In the data rows, 128 means zero.
Here are some points:
tensor([182, 125, 119, 123, 194, 132, 128,  88,  96, 107, 114, 179, 122,
        122, 124, 162])
tensor([252, 183, 153, 211,  86, 128, 121,  86,  48,  86, 102, 192,  71,
         89, 101, 177])
tensor([141, 154, 136, 230,   0, 140, 144, 140,  90, 114, 132,  67, 143,
        118,  92, 124])
tensor([181, 168, 130, 220,  24, 128, 127, 140, 100, 112, 130, 115, 109,
        112, 107, 161])
tensor([187, 174, 140, 189, 168, 133, 102,  63,  82,  80, 114, 174,  95,
        123,  38, 255])
tensor([218, 181, 138, 167, 127, 111, 108,  80,  73,  87,  91, 198,  72,
        102,  88, 214])
tensor([135, 110, 134, 130, 193, 123, 136, 105, 118, 125, 121, 189, 110,
        125, 156, 128])
tensor([153, 125, 126,  77, 255, 121,  78,  61, 111, 111,  95, 234,  80,
        129, 112, 230])
tensor([233, 153, 124, 172, 139, 127, 112,  73,  84,  96,  98, 219, 101,
         88,  80, 215])
tensor([  0,  67, 112,   8, 238, 116, 122, 156, 207, 159, 149,  74, 162,
        154, 146,  62])
tensor([193, 165, 113, 154, 201, 124, 120,  82,  83, 111,  97, 195,  81,
        118,  96, 213])
tensor([153, 123, 130, 115, 255, 104, 127,  83,  98, 103,  94, 245,  91,
        144, 109, 179])
tensor([120, 101, 106,  45, 255, 112, 126,  72, 126, 110, 112, 214, 126,
        158, 113, 213])
tensor([136, 142, 115, 122, 225, 130, 105,  81,  94, 101, 105, 191, 101,
        146, 113, 205])
tensor([ 51,  50, 117,  58, 221, 137, 135, 143, 167, 153, 156, 100, 186,
        137, 132,  57])
tensor([136, 109, 139,  86, 199, 102, 100, 104, 131, 128, 127, 169, 128,
        122, 116, 136])
tensor([ 41, 114, 118, 125,  33, 149, 140, 184, 180, 162, 162,   9, 163,
        130, 164,  36])
Here are 12 more points, each followed by its number:
tensor([120, 109, 121, 166,   0, 150, 139, 180, 142, 141, 160,  40, 152,
        119, 131,  68]) 0
tensor([ 37, 109, 129, 137,   0, 148, 183, 214, 162, 180, 171,   0, 181,
        151, 177,   0]) 1
tensor([146, 162, 122, 144, 129, 109, 157, 100, 108, 139, 119, 156, 103,
        129, 129, 158]) 2
tensor([ 81, 115, 120,  76, 135, 120, 149, 153, 183, 150, 146,  76, 172,
        152, 151,  87]) 3
tensor([ 64,  81, 119,  47, 235, 112, 138, 110, 158, 134, 138, 148, 137,
        145, 138, 141]) 4
tensor([167, 134, 145, 103, 172, 124, 119, 107, 128, 122, 122, 174, 112,
        115, 112, 166]) 5
tensor([166, 146, 115, 116, 230, 130,  92,  93,  99, 105, 106, 201,  76,
        109, 112, 211]) 6
tensor([ 86,  82, 142,  88,  98, 147, 169, 178, 159, 158, 149,  55, 177,
        129, 174,  35]) 7
tensor([ 47,  72, 112,  53, 209, 134, 112, 146, 180, 156, 146, 120, 180,
        142, 131, 101]) 8
tensor([108, 126, 123,  46, 255,  87,  73,  72, 158, 117, 123, 215, 112,
        145,  94, 210]) 9
tensor([  0,  58, 122,   0, 210, 113, 121, 175, 234, 183, 162,  83, 174,
        174, 171,  46]) 10
tensor([ 43, 116, 109, 101, 126, 115, 172, 144, 156, 157, 155,  68, 154,
        155, 160,  56]) 11
Which of these numbered points is nearest to each point below, ignoring the 2 directions in which the first points spread most? Its number follows each.
tensor([177, 147, 124, 167,  57, 121, 147, 107,  78,  96, 110, 134, 103,
        108, 112, 166]) > 4
tensor([ 86, 130, 140, 157,   0, 142, 123, 206, 165, 174, 155,  10, 159,
        138, 155,  69]) > 10
tensor([211, 166, 149, 171, 116, 129, 111, 109,  99, 111, 101, 167,  97,
         90, 109, 177]) > 5
tensor([109, 105, 119,  76, 255, 108, 135,  96, 144, 125, 141, 181, 134,
        156, 130, 152]) > 4
tensor([128, 136, 134, 160,  24, 138, 150, 178, 120, 137, 150,  82, 142,
        146, 156,  80]) > 1
tensor([ 13,  80, 111,  24, 190, 108, 129, 157, 222, 174, 157,  89, 172,
        168, 153,  77]) > 10
tensor([  0,  58, 104,   0, 253, 123, 161, 155, 229, 174, 181,  56, 195,
        191, 150,  62]) > 3
tensor([192, 147, 120, 116, 196, 108,  93,  80, 108, 106, 106, 219, 116,
        131,  94, 239]) > 8
tensor([197, 179, 139, 171,  68, 143, 133, 113,  98, 112, 111, 131,  89,
         89, 121, 145]) > 5
Here are 12 other points, each followed by its number:
tensor([205, 148, 110, 126, 216, 115,  92,  50, 104,  96,  89, 238,  96,
        119,  83, 251]) 0
tensor([ 74,  71, 151,  31, 202, 123, 118, 149, 195, 165, 154, 117, 175,
        144, 154,  54]) 1
tensor([105,  92, 110,  23, 255, 108, 116,  65, 129, 107, 111, 207, 114,
        139, 116, 195]) 2
tensor([ 56, 111, 112, 112,  80, 138, 166, 187, 145, 162, 145,  65, 149,
        149, 185,  16]) 3
tensor([ 39, 133, 119, 155,   0, 155, 152, 230, 156, 157, 166,   0, 165,
        148, 181,  20]) 4
tensor([  0,  75, 114,  77, 132, 132, 138, 173, 210, 169, 154,  24, 185,
        162, 146,  21]) 5
tensor([165, 136, 125, 200,  21, 140, 149, 131, 104, 118, 136,  93, 121,
        120, 127, 102]) 6
tensor([ 73,  94, 122,  49, 231, 130, 138, 119, 150, 138, 140, 138, 156,
        157, 135, 111]) 7
tensor([233, 151, 136, 134, 133, 117, 105, 103, 106, 111, 111, 216,  91,
        103, 100, 211]) 8
tensor([189, 170, 128, 163, 128, 131, 111,  99,  95, 104, 119, 166, 111,
         96, 102, 205]) 9
tensor([121, 111, 125,  35, 255,  96, 101,  88, 148, 127, 118, 199, 132,
        134, 110, 161]) 10
tensor([211, 171, 145, 180, 101, 121,  95,  93, 101, 101,  95, 175,  95,
        107,  91, 199]) 11
Which of these numbered points is nearest to each point below, ignoring the 2 directions in which the first points spread most? Its number follows each.
tensor([168, 116, 117,  55, 255,  88,  83,  52, 122, 111, 103, 250, 106,
        130,  84, 255]) > 0
tensor([110, 154, 136, 148,   0, 123, 155, 164, 155, 157, 151,  46, 159,
        145, 141,  51]) > 10
tensor([169, 104, 119,  69, 255, 106,  73,  71, 142, 102, 121, 244, 118,
        129,  85, 216]) > 0
tensor([ 30,  88, 112,  60, 252, 125, 117, 119, 180, 134, 149, 115, 148,
        156, 102, 109]) > 5
tensor([122, 123, 142, 117, 134, 118, 102, 114, 134, 140, 120, 124, 142,
        116, 129, 129]) > 11
tensor([133, 103, 166, 159,   1, 160, 155, 195, 154, 167, 158,  55, 169,
         99, 173,  16]) > 1
tensor([119,  88, 108,  29, 255, 124, 140,  98, 154, 130, 126, 192, 149,
        151, 115, 152]) > 7
tensor([172, 145, 130, 164,  78, 132, 133, 121, 100, 115, 122, 141, 129,
        117, 107, 149]) > 7
tensor([ 51,  95, 114,  62, 212, 116, 156, 149, 145, 158, 135, 140, 155,
        165, 173,  52]) > 3
